Two rows play each game, the first against the second. How much does the first row win by? 15 is about a draw, 30 a big win and 0 a big loss. Wins can go round in a circle: one row can beat a second, the second a third and the third the first. Each row has two weighted sums of its numbers, A and B, taken from their middle values. A row wins by its A times the other's B, less its B times the other's A.
tensor([ 10,  12,  46,  43,  -4, -46, -28,  -5, -24,   5,   4,  13,  -4,
        -27,  17,  13])
tensor([ 35,   1,  20,  14,   9, -33, -16,  -9, -44, -10,   0,  -9,  23,
        -31,  49,  -8]) -> 4
tensor([  5, -47,  34, -41,  12, -11, -57, -19,  19,  22,  13,  -1,  21,
         21,  -9,  56])
tensor([ 19,  -9,  33,  30,   1, -37, -21, -15, -27,   0,  -4, -23,  12,
        -21,  51,  -1]) -> 20
tensor([-21,  -3, -56,  -4,  10,   7,  18,  -8,   6, -20,   8, -73,  21,
         36, -11, -40])
tensor([-17, -61,  12,  12, -35, -29, -41,  32, -14,  -3,   4,  40, -50,
        -29, -26,  23]) -> 11
tensor([ 37,  -5,  52,  -2,   5, -19, -42,  -4,  13, -23,   7,  33, -36,
        -38,  19,   7])
tensor([  4, -44,  21,  25,  38,  -9, -38, -25, -37,  12,   4, -61,  -8,
          6,   6,   9]) -> 15
tensor([-12,  -2, -57, -23, -32,   7,  39,  11, -49,  31, -12,   1,  32,
         52, -57,   4])
tensor([ -1, -38,   7,   0, -45, -35, -24,  28, -15, -12,  -5,  55, -12,
        -52,   6,   3]) -> 11
tensor([-28,   2, -10,  15,  29,  38, -22, -31,  -4,   0,  -8,  -2,  -9,
         51,  -2, -13])
tensor([  6, -12,  -8,  15,  39,  30,   5, -27, -37,  31, -26, -34, -23,
         53,  -3,   1]) -> 23
tensor([ 11,  39,   0,   2,  25,  29,  16, -24, -32,  35, -31, -30, -22,
         44,  10,   7])
tensor([ 16,  29, -18,   4,  10,  19,  38, -11,  26, -13,   3, -25,  -7,
         -1,  31, -56]) -> 15
tensor([-20,  52,  -3,  -4, -11,  18,  35, -19, -12,  42, -21, -17, -30,
         42,  12,   6])
tensor([-13,  15, -43, -45, -42,  26,  72,  18, -19,  26,  24,  27,  31,
         28, -56,  17]) -> 13
tensor([  3, -31,  -9,  14,  -5, -32, -44, -38, -23, -32,  11, -27,   7,
         36,   7, -17])
tensor([  9, -32,   4, -49,   0, -24, -26,  -9,  16, -14,  21,   4,  17,
          2,   2,  42]) -> 22
tensor([-18,  22, -38,  13,  18,  24,  30, -15, -28,  19, -10, -59,  -3,
         50,  -5, -31])
tensor([-14, -30,  11, -26,   0, -49, -51,  -2,   0,   0,   7,   2,  22,
         18, -21,  37]) -> 15
tensor([ 14, -32,  -6,  -6, -32, -49, -53,  25, -49, -26,   0,  11, -28,
         -6, -21,  -6])
tensor([ 14,   9, -33,   7,  -3, -25,  21, -25, -43, -21, -12, -48,  22,
         28,  29, -62]) -> 14
tensor([  3,  26,   9,   9,   3,  22,  45, -14,  36,   1,  19, -12,  -2,
         -2,   8, -32])
tensor([  2,   4, -15,  25,  29,  36,  -7, -13,   8,  14,   0, -22, -30,
         40,  17, -24]) -> 20
tensor([  5, -47,  -8,  -1, -33, -47,  -6,  37, -16, -12,  21,  30, -36,
        -29,   0,  16])
tensor([ -4,  45, -30,  12,  33,  28,  24, -16, -24,  11, -14, -42,   0,
         35,  12, -25]) -> 17
tensor([ 10,  48,  26,  77,  29,  -7,  17,  21, -30,  62,  18,  -9, -18,
         12,  -7,  30])
tensor([-12,  11,  10,   0,  11,  31,  24, -17,  66,   0,  23,  -8,   4,
        -15,  -5, -26]) -> 10
tensor([  13,   56,   -5,   19,   19,   19,   -9,  -28,  -19,   34, -108,
         -26,   -6,   18,   15,  -18])
tensor([  8,  24, -38, -17,  18,  58,  35,  -8,  32,  31,  -6, -26, -38,
          6,  -3, -34]) -> 16
tensor([-118,  -66,  -58,  -48,  -80,   50,  -68,  114,  120, -122,  -21,
          88,   25, -112,  -66,   10])
tensor([-17,   8, -10,  30,  15,   3,   7, -12,   1, -18,   3, -46,  25,
         19,  23, -20]) -> 15
tensor([  5,   8, -19, -20,  34,  70,  13, -15,  57,  -8,  11,  -8,  17,
         -6,  -6, -17])
tensor([ 19,   4,  21, -46,   3, -21,  13,  -7,  39,  12,   4,  22,  -3,
        -14,  32,  28]) -> 19
tensor([ 32,  -3,  38,  27,  24, -22, -18,  44, -47,  27, -10, -12, -27,
          2,   6,  15])
tensor([ -5,   0,  35,  37,   5, -25, -13,   4,  54,  26,   1,  18,   9,
        -16,  20,  56]) -> 14
tensor([ 60, -13,   7,   6,  35,  16, -13,  10, -45,  22, -14, -18, -25,
          0,   2, -15])
tensor([  3,  44, -14,   2,   6,  23,  32, -50,   1,  11,  -4, -24,  -9,
         22,   8, -43]) -> 19
tensor([  0, -38,  28,   9, -28, -51, -23,  24, -34, -30,  21,   7, -10,
        -17,   0, -36])
tensor([ 17,   1,  45,  -2,   0, -35, -39,  -5,   1, -15,   2,  23,   4,
        -26,   0,   9]) -> 9
tensor([  5,  43,   5,   5,  14,  41,  27, -10, -18,  44, -23,   5, -36,
         33,  14,   8])
tensor([-20,  10, -13, -43, -26,  60,  58,  24,  33,  27,  22,  49,   1,
        -15, -59,  38]) -> 9
tensor([-21,   3,  -3,  -3,  -1,  50,  39,  29,  19,  52, -13,   8,  -9,
         11,  -7,  36])
tensor([-26, -21,  22,  35,   9,   0,  -9,  14,  27,   1,  -8,  11,  30,
        -19,   3,  70]) -> 14
tensor([ 16,  -5,  -3,  -8,  27,   8,  10, -31,  13, -15,  -3, -22,  18,
          7,   9,  -9])
tensor([ 23,  30, -14,   2,  10,  24,  12, -11, -36,  47, -51,  -2,  -9,
         35,  27,  12]) -> 19
tensor([ -9,  -8,  -7,   8,  44,  26,  -7, -23, -12,  10, -27, -40, -23,
         37,   5, -40])
tensor([  1,   5,  -3,  22,  37,  25,  19, -11, -22,  -2,  -3, -47,   0,
         15,  11, -17]) -> 12
tensor([ -2,  50, -18,  19,  15,  17,  21, -20, -17, -19,  -7, -34,  25,
          7,  28, -41])
tensor([ 30, -57,  17,  -7, -18, -41,   0,  20, -30, -18,  20,  26, -29,
        -93,   1,   7]) -> 17
tensor([-38,  13,  17,  10,   0, -28,   7,  -3,  41,  -2,  43,   9,  10,
         -4,  -8,  47])
tensor([-27, -15, -35, -11, -34,  25,  65,  17, -34,  16,   9,  34,  14,
         21, -25,  15]) -> 24
tensor([ 18, -14,  70,  42,  27, -39, -14,   0, -15, -24,   3,  -3,   1,
        -32,   3,   7])
tensor([-20,  44, -33,   1,   5,  15,  48,  -3,  -7,  25,  -8, -36,  -7,
         23,  13, -26]) -> 16
tensor([ -4,  -7, -23,  13,   3, -21, -13, -26, -12, -41,  19, -18,  15,
         35,  15, -23])
tensor([-29,  24,  48,  27, -10, -24,   8,   4,  48,  15,  15,  12,   2,
         -3,  -8,  76]) -> 17
tensor([-10,  31,  -9,   4,  35,  36,   3, -26,  -5,  -6,  -3, -30,  10,
         13, -10,  -2])
tensor([ -2, -22,  11,   7, -40, -21, -38,  35, -28, -11,  -3,  57, -20,
        -59,  17,   3]) -> 21
tensor([ -5,   2, -11,  15,  10,   7,  10, -21,   1,  -6,  12, -30,   4,
         22,  22, -48])
tensor([ -9,  25,  36,   5,  40,  50, -12, -27,  27,  13,  -1,  -2,  -4,
         -4,   3, -10]) -> 11
tensor([-18, -36,   5,   0, -14, -20, -17,  12,  14, -11,  48,   2,   8,
         11, -34,  56])
tensor([-14, -10,  51, -22,  -4, -46, -16,  -2,  35,  16,  15,   9,  -3,
          8,   1,  63]) -> 17
tensor([  2,   8,   0,   4,  -7,  32,  34,  -2, -27,  40, -43,  -2,  17,
         33,  -4,  21])
tensor([-66, -87, -67, -66, -92,  22, -47,  87,  55, -59, -55,  97,  22,
        -72, -75,  34]) -> 13
tensor([-14, -14,  -5,  15,  16,  53,   7, -41,  -1,   0, -17, -32, -20,
         23,  15, -24])
tensor([-29, -66,  31,  19, -60, -51, -13,  60, -15, -33,  22,  57, -23,
        -35, -44,   2]) -> 16
tensor([ 21, -21,   9, -28,  22,  -3,  -9,  -1,  21,  -5,   3,  -5, -10,
         -2,  15,  16])
tensor([-35,  37, -16, -28, -14,  24,  17, -13, -19,  47, -33,  -6,   3,
         40, -15,  37]) -> 14
tensor([ 32,  16,  19,  36,  24,   1,   6,  19, -32,  57, -23, -19, -20,
          7,  12,  -7])
tensor([ 13, -29,  25,  36, -10, -39, -52, -10, -35, -11,  -2, -14, -15,
         -1,   7,  21]) -> 13
tensor([ 57,  -7,   7,  18,  18,  -1, -25,  18, -53,  43,   4, -34, -36,
         10,   9, -28])
tensor([-38, -26,  10,  22, -48, -39, -48,  51, -29, -19,   0,  40,  -2,
        -38, -10,  23]) -> 18
tensor([-13,   4, -21,  21,   4,  -7,  15,  -7, -20, -25,  -3, -56,  38,
         44,   7, -51])
tensor([ 13,  -9,  46,  43,  36, -30, -47,  -8, -18,  14,  -4, -16,  -1,
         -7,  17,   1]) -> 10
tensor([  8,  13, -25,  26,  22,  11,  22, -17, -41,   8, -32, -66,  -7,
         53,  20, -44])
tensor([  8,   8, -12, -12,   6, -21, -13, -87,  14, -29,  24,   8,  25,
         27,  10,  -1]) -> 10
tensor([ 42, -31,   6, -17, -39, -60, -22,  23, -40, -23,   5,  31, -40,
        -13, -16,  -9])
tensor([ -1,  22, -26, -19,   1,  32,   6, -21,  20, -17,   9, -10,   0,
         -3,   7, -40]) -> 16
tensor([ 15, -61,  24,   6,  -8, -37, -63,  14, -39, -25,   5, -26, -23,
         -1, -20,   0])
tensor([ 11,  36, -33,  -6,   5,   4,  55,   0,   5,   2, -12, -55,  -1,
         28,  11, -48]) -> 16
tensor([ 25,  10,  24,  17,  12,   5, -19,  -8,  14,   9,  15,  17,   6,
        -27,  13,   8])
tensor([-13,  62, -11,   5,   2,  20,  26,  -7,  41, -11,  29, -11,  20,
        -12,  23, -50]) -> 17
tensor([ 10,  42, -28,  -8,   9,  30,  40, -15,  19, -24,  30, -27,  32,
          5,  25, -41])
tensor([ 34,  37, -17, -32,  14,  21,  16, -21,  29, -12,   9,   2,   8,
         12,  35, -53]) -> 14
tensor([-35,   3,  13,  -7,  47,  37,   6, -24,  42, -16,  -1,   1,  15,
        -20,  41, -15])
tensor([-50, -51, -25, -16, -96, -23, -27,  48,  10, -53,  -4,  69,  31,
        -58, -28,  17]) -> 16
tensor([ -6,  25, -20,  10,  -3,   9,  43,   1,  16, -11,  21, -46,  31,
         16,  12, -45])
tensor([-22, -18,  15,  24,   4, -12, -31,   1,  11,   1,  12,  -3,  20,
         16, -23,  45]) -> 21
tensor([-12,  26, -11, -17,  -8,  61,   4, -27,  45,   4,  15,   0,   6,
        -20, -14, -49])
tensor([ -6,  42,  -5,  11,  16,  16,   7, -25, -32,  41, -21, -42, -14,
         57,   3,  18]) -> 17
tensor([ 20,  24,   1,   4,  30,  45,  15, -28,   4,  46, -23, -17, -33,
         22,  11,   6])
tensor([ 21,  11, -33, -17,  15,  24,  42,   3,  37,  -8,  15, -54,  -4,
          8,  13, -52]) -> 14
tensor([ -8, -55,   6,  11, -46, -26, -42,  57,  -2, -60,   4,  50,   8,
        -53, -37,   0])
tensor([ 10,  14, -10, -48,  -2,  53,  27,   2,  10,  43,  14,  56, -16,
         14, -31,  28]) -> 19
tensor([ -5, -43,   6,   2,  28, -20,  -8,  -4,  17,   9,  35, -15,  -6,
         32, -37,  38])
tensor([  1,  -2, -16,  11,   5,  23,  15, -12,  20, -18,  14, -16,   8,
          3,   5, -29]) -> 11
tensor([  6,  41,  -1, -10,  14,  34,  26, -23,  24,  35, -31,  10, -23,
         10,  10,  24])
tensor([ 23, -24,   7, -17, -43, -39, -13,  30, -15, -27,  11,  58, -14,
        -53,  10,  -7]) -> 19
tensor([  0,  26,  33,  11,  11, -26,  24,   2,  10,  15,  21,  13, -19,
        -15,  18,   0])
tensor([  3, -54,  46,  27, -26, -53, -55,  38, -39, -19, -20,  11, -27,
          7, -24,  35]) -> 12
tensor([  8,  25,  -5,  -5,   7,  25,  21, -16,  33,  -7,  26,  22,   0,
        -32,  26, -30])
tensor([ 36,  -7,  38,  41,  14, -28, -16,  -2, -19, -21,   1, -40,  -2,
        -19,  42, -11]) -> 11
tensor([-16,   9,  51,  26,  13, -15,   7,  -6,  26,  18,  22,  28,  11,
        -20,  24,  58])
tensor([-15,  -6,  33,  35,  10,  -7,   7,  13,  11,   6,   4,  27,  27,
        -28,  27,  68]) -> 19
tensor([ -1,  17, -30, -13,   1,  21,  34, -19,  16, -19,   7, -24,  15,
         20,  24, -52])
tensor([ -1,  19, -54, -91, -28,  22,  58,   5,   3,  24,  27,  34,  19,
         18, -57,  -8]) -> 16
tensor([ 17,  39,  37,  19,  16,  30,  38, -40,  21, -24,  17,  44, -14,
        -39,  46,  -8])
tensor([ 15, -13,  29, -20,   2, -37, -12, -15,  22,  13,  14,  13,   7,
        -10,  13,  55]) -> 16
tensor([ -81,  -57,  -23,  -45, -127,   -9,   -9,   68,   47,  -56,  -29,
         103,   19,  -81,  -45,   18])
tensor([ 12,  33, -20, -25,   4,  19,  16, -21,  23,  -8,  -1,  -9,  -9,
         24,  10, -51]) -> 19
tensor([-13, -12, -12,  14,   1, -24, -45,  -5,  28,  17,   7,  12,  -2,
        -35,   7,  61])
tensor([  5,  31, -21,   8,  29,  31,  48,   8,   4,  28, -11, -34, -20,
         14,  17, -24]) -> 17
tensor([ 26, -14,  35,   2,  -8, -41, -30,   3, -15, -27,   4,  33, -32,
        -51,  20,  -5])
tensor([ 23,   0,  25,   4,  -4, -45, -28, -15, -53, -13,  -1,  21, -30,
        -34,  34, -26]) -> 17
tensor([ 36, -25,  33, -26,  20,   3,  -1,  -8,  35,  17,  17,   7,  -5,
          0,  24,  14])
tensor([ 12, -62, -14, -16, -25, -34, -37,  21, -28, -34,  24,  18, -18,
        -14, -11,  10]) -> 14
tensor([ 14,   7,  31,   4,  12, -25, -12, -63,  23, -37,  22,  15,  31,
         12,  19, -16])
tensor([  6,  31,  -7, -13,  46,  39,  16,   5,  14,  35, -11,  -9,  16,
         17,   1,  -3]) -> 17
tensor([ 14,   3,  14,  -7,  46,  37,  23, -24,  36, -12,  10,  13,  10,
        -23,  14,  -1])
tensor([-36, -40,  -4,   4, -56, -31, -34,  64, -20, -47,  -2,  46,  21,
        -54, -46,   7]) -> 18
tensor([ 34,  -6,  45,  19,  17, -22, -15, -27,   0, -14,  -2,  19,   7,
        -49,  49,   1])
tensor([ -5,  27,   8,  27,  12,  36,  30,  -8,  36,  -8,   7,  -6,   2,
          4,  75, -31]) -> 13
tensor([ 36, -44,  -6, -26, -21, -46, -26,  22, -37, -16,   4,  25, -46,
        -44,   4, -14])
tensor([  0, -13,  -1,  45,  23,  -1,  -8,  30, -33,  60,   7, -34, -37,
         16, -21,   5]) -> 23
tensor([ 35,  23, -20,   0,  40, -11, -46,   6, -33,  25, -24, -26,  -7,
         23,   0,  -6])
tensor([-59,  10,  18,  67, -21,  -5,  15,  29,  52,  38,  19,  15,   2,
        -38, -20,  69]) -> 15
tensor([ -5,  58, -18,  21,   6, -15,  56,   4, -39,  15, -28, -37,  -7,
         41,  21, -28])
tensor([-18,  33, -52, -51, -32,  15,  77,   0,   2, 122,  25,  20,  32,
         45, -54,  -8]) -> 14
tensor([ 29,  37,  26,  45,  19,  -8, -15,  28, -31,  42,   2, -25, -50,
         19,  -3,  -2])
tensor([  9,  50, -20, -22, -10,  20,  91, -37, -34,  51, -45, -16,   0,
         28,  27, -22]) -> 8
tensor([-10,  47, -26, -30,   5,  20,  23,  12,  17,  -6,  16, -22,  21,
          1,   9, -57])
tensor([ 19,  21,  18,   1,  51,  53,  22, -29,  28, -11,  -3,   2,  -3,
        -23,  24, -19]) -> 10
tensor([ 14,   3,  10,  -6,   8, -14,   5,  -7,  33,  21,  22,  23, -11,
        -21,  27,  19])
tensor([ -87,  -51,  -49,  -69, -115,   20,  -41,   81,   60,  -66,  -25,
         105,   15,  -88,  -72,   18]) -> 13
tensor([  5, -26,  35, -15,   9, -27, -29,  10,  39,   3,  10,  14,  22,
         12,  12,  71])
tensor([  8, -46,  10,  20, -37, -80, -41,  24, -70, -31,   7, -10, -15,
          6,   0, -21]) -> 18
tensor([  1,  27, -56,   1,  17,  29, -14, -38,  -2, -13,   3, -41,  31,
         18,  -2,  -4])
tensor([  2, -15,  36,  32,  17, -32, -25, -10,  12,  -7,  23,   7,  -2,
        -44,  32,   2]) -> 13
tensor([ -8, -37,  16, -14,   9, -11, -29,  -1,  38,  11,  20,  -2,  34,
         16, -20,  64])
tensor([ 21, -40,   2,  18, -36, -59, -25,  49, -49, -27,   2,   8,  -6,
        -10, -10,   1]) -> 15
tensor([ -2, -24,  32,  -3,  19, -27,  -1,  -6,  49, -11,  24,  20,  19,
        -26,  11,  22])
tensor([ -9,  35, -19,  16,   1, -17,  38,  -2, -13, -13, -11, -79,  54,
         11,  27, -34]) -> 15
tensor([  6,   3,  -9, -21,  36,  12, -29, -10,   0,  19, -63, -13,  16,
         36, -41,   2])
tensor([ 11,  25, -13,  -8,  13,  36,  26,  -5,  36, -13,  20,  -7,   7,
        -10,  24, -41]) -> 15
tensor([ 35,  83,  -8, -18, -21,  17,  31, -41, -41,  36, -32,   5,  -4,
          9,  42,  15])
tensor([ 10, -56,  15,  -7, -26, -41, -47,  45, -26, -16, -16,  14, -33,
        -11, -16,  28]) -> 22
tensor([  7,  44, -35,   7, -15, -50,  -5, -25, -31, -30, -22, -51,  22,
         19,  41, -67])
tensor([ 23,  20,   9,  18,  39, -12, -11,  28, -49,  39, -13, -35, -13,
          5, -12, -14]) -> 10
tensor([ 21,  17,  20,  38,  51,  11,  11,   7,  -6,  50,  10, -22, -23,
         14,  27,  11])
tensor([  3,  24, -12,  19,  32,  40,   6, -15, -25,  26, -17, -32,   4,
         27,  24, -54]) -> 16
tensor([ 15,  32,   9, -30,  15,   0,   5,  -8,  31,   6,  35,  21, -28,
        -18,  14,   7])
tensor([ 16,  45,   9, -39,  43,  70,  29, -22,  48,  46,  12,  49, -60,
        -33,  32, -18]) -> 15
tensor([ 15,  33, -13, -10,   2,  -7,  22, -39, -21, -19,   4, -17,  21,
          5,  34, -34])
tensor([  2,  21, -16,  -6,  -6,  15,  30, -20,  33, -29,  20, -32,   9,
         22,   7, -45]) -> 14
tensor([-22,  -9,  36,  42, -13,  -9, -18,   0, -40,   1,   6,   2,   3,
        -11,  -9,  64])
tensor([ 14,  33, -25,   4, -18,   6,  51,  -3,  -1, -11,  35, -52,  35,
         -2,  25, -58]) -> 18
tensor([-23, -11,   0,  15,  -2, -18,  -8, -31,  -7, -41,  26, -22,  17,
         32,  13, -23])
tensor([  1,   4,  28, -12,   1, -38, -12, -11,  35,   7,  19,  20,   1,
        -11,   6,  51]) -> 19
tensor([ 34,  14,   1,   2,  49, -13,  -8,   1, -43,  53,  -8, -14, -28,
        -15,  22, -19])
tensor([  3, -41, -19, -31, -23, -44, -36,  10, -39, -26,   9,  12, -33,
        -18, -12,  -5]) -> 14
tensor([ 22,   7,  27,  12,   4,  -9,  16, -55,  38, -38,  12,   8,  34,
          5,  42, -16])
tensor([ 13,  25, -23, -37,  -5,  28,  12, -24, -35,  36, -43,  -5, -13,
         36,  -5,  24]) -> 24
tensor([ 55,  -1,   7, -13,  29, -13, -35,   0, -29,   9, -16, -20, -17,
          3,  13, -16])
tensor([  7,  27, -42,  -8,  17,  17,  38, -16,  10,   1,   6, -36,  22,
         15,  28, -48]) -> 15
tensor([ -6,  18, -12,  -3,  15, -26,  20,   4,   6,   1,  15,  -9,  16,
         14, -37,  32])
tensor([ 18,  36, -24, -20,  15,  -4,  11, -22, -45,  37, -57, -16, -17,
         45,  13,  -9]) -> 27
tensor([-34,  11,  46,  52,  -1, -16,   1,  11,  48,   8,  20,  46,  15,
        -19,  -2,  97])
tensor([ 19, -50,  23,  12, -51, -44, -32,   7, -24, -31,  -5,   1, -20,
         -2, -10,  -8]) -> 8
tensor([ 37, -10,  56,   4,  16,  25, -49,  -8,  59,   4,  25,  46, -54,
        -76,  -6,  14])
tensor([  4,  26,  -6, -58, -18,  32,  33,   7,   4,  26, -16,  51,   4,
        -18, -25, -10]) -> 12
tensor([ 13,  44,  -5, -11,   8,  30,  20, -14,  22, -10,  19,  33,  -4,
         -5,   7, -45])
tensor([  0, -18,  33, -16, -23, -15, -27,  15,  -9, -27,  21,  37, -17,
        -13,   7,   4]) -> 12
tensor([  2,  31, -40,  39,   2,   1,  43,  -1, -12,  -4,   0, -37,  25,
         16,  21, -42])
tensor([ 28,   1,  49,  23,  17, -40, -20,  -2,  -5,  -7,  -8,  -5,  19,
        -14,  22,   4]) -> 12
tensor([ -9,  -7,  52,  67,   4,  -4,   1,  32,  88,  15,  18,  22,   0,
        -25,  -3,  85])
tensor([ 20,  32, -24, -16, -42,   9,  12, -36, -35,   0, -27, -38,  -9,
         59,  23, -43]) -> 14
